One hidden turn or mirror swaps the rows below in pairs. Which row is each named row swapped with?
The rows were stretched afterwards, more along some directions than others.
z56: 8.1,-5.8,-11.0,8.0,-3.3,14.5,19.5,40.1,-28.4,-37.3,-21.3,11.2,-54.3,-9.3,-40.1,-22.5,-22.4,34.1
z17: 14.3,-42.6,2.5,-10.5,25.9,18.6,-2.4,-15.2,-27.5,-21.0,-24.4,3.6,-29.8,-9.3,-8.4,-5.2,-9.9,10.2
z343: -14.2,-19.7,-27.4,-21.0,34.0,29.3,-8.8,-8.2,-21.7,54.9,-34.7,-28.3,-10.7,32.4,-2.3,18.8,-19.3,3.5
z331: 8.5,16.4,-2.6,28.9,14.1,30.8,-3.9,-14.8,-18.0,22.9,-32.4,9.9,14.8,7.0,-49.1,0.6,9.7,-5.2
z28: 2.1,-17.0,9.2,13.1,-3.7,8.5,16.4,4.3,5.0,43.7,-29.7,-31.1,-10.3,29.4,-20.3,-14.8,-49.5,46.4
z859: 12.0,-23.6,-17.4,-3.7,4.2,-8.4,5.5,27.3,-31.9,-7.6,-3.0,1.1,-11.6,-22.0,-41.1,-2.7,-26.0,27.1
z243: 17.1,23.8,2.6,27.6,20.7,19.1,-16.8,-22.5,-16.7,23.8,-25.7,-4.2,9.2,18.5,-42.4,-0.2,9.4,5.3
z838: 13.3,-54.5,-2.0,-19.1,7.7,15.8,3.0,15.8,-21.7,1.8,-45.0,-11.6,-39.5,-1.9,5.5,-8.6,-47.6,39.5
z279: -1.1,-37.5,-19.5,-3.5,38.3,36.7,13.7,-11.7,-24.9,-12.4,10.0,-13.7,-16.2,-2.5,-29.2,2.0,1.3,-11.3
z529: 7.6,-43.2,-2.2,-16.0,-12.3,0.6,5.1,25.9,3.4,10.7,-46.4,-20.2,-24.8,0.5,24.2,-2.0,-52.4,43.4
z269: 7.7,-16.7,-4.7,8.4,-8.3,3.9,12.1,43.7,-31.8,-19.8,-25.5,9.5,-43.8,-13.0,-48.0,-19.6,-39.3,37.3
z465: 9.0,-27.7,-10.4,-3.7,31.8,38.6,3.7,-21.9,-26.7,-17.5,-8.6,0.9,-26.5,-6.4,-21.2,-3.2,8.3,2.7
z973: 8.1,-25.5,-22.6,0.2,5.2,-1.6,10.6,29.4,-29.4,-2.5,0.8,-1.6,-15.6,-14.1,-45.3,-9.6,-20.9,35.0
z472: 0.9,-24.8,-21.6,-1.2,33.6,34.2,16.9,-21.0,-22.0,-2.4,14.9,-14.4,-11.9,-1.7,-27.2,0.5,7.7,-25.7
z453: 5.5,-18.7,11.1,16.1,-0.7,12.4,21.5,10.6,15.9,32.1,-10.4,-36.4,-9.0,19.0,-21.8,-14.1,-49.1,35.3
z869: -12.1,-14.9,-29.4,-26.5,31.8,7.1,-28.1,-21.7,-20.9,61.9,-22.4,-29.4,18.5,15.5,6.0,42.2,-8.3,1.6
z811: -13.8,-31.2,-26.1,-24.2,13.9,17.6,0.6,2.0,-10.5,55.0,-28.8,-37.5,-24.7,29.0,6.4,11.3,-40.5,24.5
z765: 6.0,-16.5,2.2,18.7,-7.2,14.5,19.3,0.4,10.7,40.9,-8.4,-35.0,-1.4,9.5,-15.8,0.0,-38.6,34.1
z534: -16.6,13.1,-45.9,-7.5,-12.0,-2.0,-9.7,5.6,-12.3,37.9,-14.4,-17.0,-24.3,24.0,-6.5,19.5,-8.9,38.0
z313: 14.8,-1.2,16.8,23.5,18.3,18.6,-1.4,8.7,-9.9,9.3,-43.1,4.8,9.4,5.8,-33.3,-8.0,-6.7,1.7
z58: 7.4,18.9,-26.5,9.7,-12.0,28.1,3.7,7.8,-26.7,-33.5,-22.7,19.4,-55.8,7.0,-20.4,-12.2,17.3,12.0
z582: 4.3,-54.6,6.7,-17.4,-5.4,1.2,0.9,28.4,-11.7,0.6,-50.4,-12.3,-35.6,-3.8,9.0,-3.0,-58.5,44.1
z394: 4.1,-24.2,5.5,25.4,-3.3,18.1,25.7,13.5,9.0,30.8,-10.8,-25.9,-8.7,6.9,-25.2,-14.7,-40.3,31.2
z219: -9.7,-16.2,-26.1,-23.5,33.4,11.4,-28.0,-20.5,-25.6,50.7,-14.6,-29.6,4.5,16.6,4.7,29.3,-3.0,1.7
z793: -5.9,-18.6,-48.9,-30.8,28.0,-4.9,-27.7,-11.8,-22.9,53.5,-6.5,-26.2,29.7,8.0,-0.1,42.0,-3.7,8.0
z170: 4.7,-11.0,-2.3,16.1,-3.4,29.3,23.7,-7.9,23.0,12.6,9.5,-29.0,-6.5,12.2,5.4,-8.6,-4.0,3.4
z705: -30.0,3.6,-41.6,-15.4,-10.9,5.1,6.1,24.2,-2.1,31.2,-1.5,-29.1,-22.2,22.1,-6.3,18.5,-25.1,29.4
z94: 2.9,45.3,-11.6,27.9,17.4,26.0,-21.0,-25.6,-22.9,44.8,-36.2,-4.4,-12.6,37.0,-48.6,7.8,9.7,10.7
z871: -12.1,30.2,-43.1,-3.1,5.8,13.1,-21.6,-8.7,-29.7,34.5,-25.4,-5.5,-22.5,29.2,-18.3,23.5,8.5,24.8
z805: -17.8,-22.4,-44.1,-31.4,31.3,2.7,-33.6,-13.6,-31.2,54.9,-3.0,-25.5,24.6,5.8,-13.6,43.4,-4.3,8.4
z905: 6.7,21.9,-14.4,9.0,-3.1,30.6,4.1,2.4,-18.0,-34.0,-14.0,13.1,-46.2,3.6,-9.8,-10.3,27.1,0.3
z95: -28.0,5.2,-42.2,-6.8,-5.7,6.6,8.3,18.5,1.9,40.6,5.7,-36.7,-19.1,26.5,-3.5,22.2,-20.1,16.7
z455: -10.5,-14.9,-38.8,-24.0,31.3,21.6,-25.5,-22.9,-23.3,54.3,-30.5,-29.3,-1.9,26.8,3.5,33.4,-1.4,0.7
z101: 10.3,29.2,0.0,28.2,16.5,24.5,-10.5,-24.4,-24.5,33.4,-33.1,-3.0,0.7,30.6,-43.2,-7.0,11.5,11.5
z65: 6.3,-21.4,9.3,21.0,-12.0,7.4,22.0,6.7,26.5,6.6,-8.5,-21.3,-10.5,5.0,-5.1,-14.7,-19.2,22.5
z121: -18.3,4.0,-41.3,-11.7,-10.5,1.4,4.0,19.9,-3.2,38.0,-4.6,-29.3,-27.5,27.1,0.7,17.2,-24.5,31.2
z961: 6.3,18.6,-16.0,11.9,-4.7,27.2,1.2,0.4,-7.6,-19.3,-23.1,6.1,-33.3,13.6,3.8,-5.7,21.5,-6.7
z783: -1.0,-43.8,-18.7,-4.0,37.7,34.4,9.1,-9.3,-28.9,-3.3,-1.1,-7.6,-10.8,1.9,-37.5,-4.5,2.0,-12.9
z345: 2.1,-18.7,-27.2,-14.6,22.6,-11.3,-10.8,4.9,-38.5,17.0,0.2,-5.2,14.2,-20.6,-35.4,28.8,-19.2,30.2
z891: -25.2,-20.5,-54.5,-12.8,12.1,18.2,17.0,15.4,2.2,40.5,23.1,-51.4,-10.3,27.2,-3.8,16.3,-17.6,-2.5
z578: 7.9,23.1,0.5,30.7,9.5,28.0,-4.8,-15.3,-18.6,29.2,-28.2,0.3,11.1,16.6,-45.8,6.4,3.5,-11.2
z831: -13.3,-31.3,-28.6,-1.5,29.9,32.8,23.7,-2.6,-20.9,4.8,24.8,-28.0,-19.5,3.6,-34.2,4.4,-6.3,-25.0
z304: -2.1,-9.3,-0.5,6.4,10.0,16.7,5.5,-4.7,5.6,62.3,-29.5,-37.8,-17.0,32.4,-18.0,2.7,-49.9,47.9
z863: 3.9,-23.6,-18.0,-2.5,13.6,-9.0,3.5,24.2,-33.4,4.8,-9.2,-5.7,-4.0,-15.6,-40.3,10.7,-38.7,39.3
z820: -14.8,-14.7,-27.0,-26.0,29.4,11.2,-27.7,-21.7,-26.9,54.6,-23.9,-20.4,9.1,21.8,-0.2,38.7,-13.1,-1.3
z974: -30.8,-10.4,-49.7,-13.9,8.2,20.2,13.6,20.7,-6.9,37.5,29.0,-41.7,-14.4,18.2,-20.0,14.4,-15.4,6.0
z319: 10.1,-3.7,3.1,15.9,-5.3,4.1,-11.2,18.3,-11.7,24.4,-44.3,-4.8,11.5,3.7,-28.4,3.2,-25.8,17.4
z542: -20.1,7.3,-51.1,-8.3,-4.0,12.9,5.9,16.0,-6.4,39.8,2.6,-39.4,-29.3,22.9,-7.6,15.4,-16.2,32.3

Swapped with z805: z974
Swapped with z28: z101
Swapped with z243: z453
Swapped with z394: z331
Swapped with z65: z313
Swapped with z56: z17

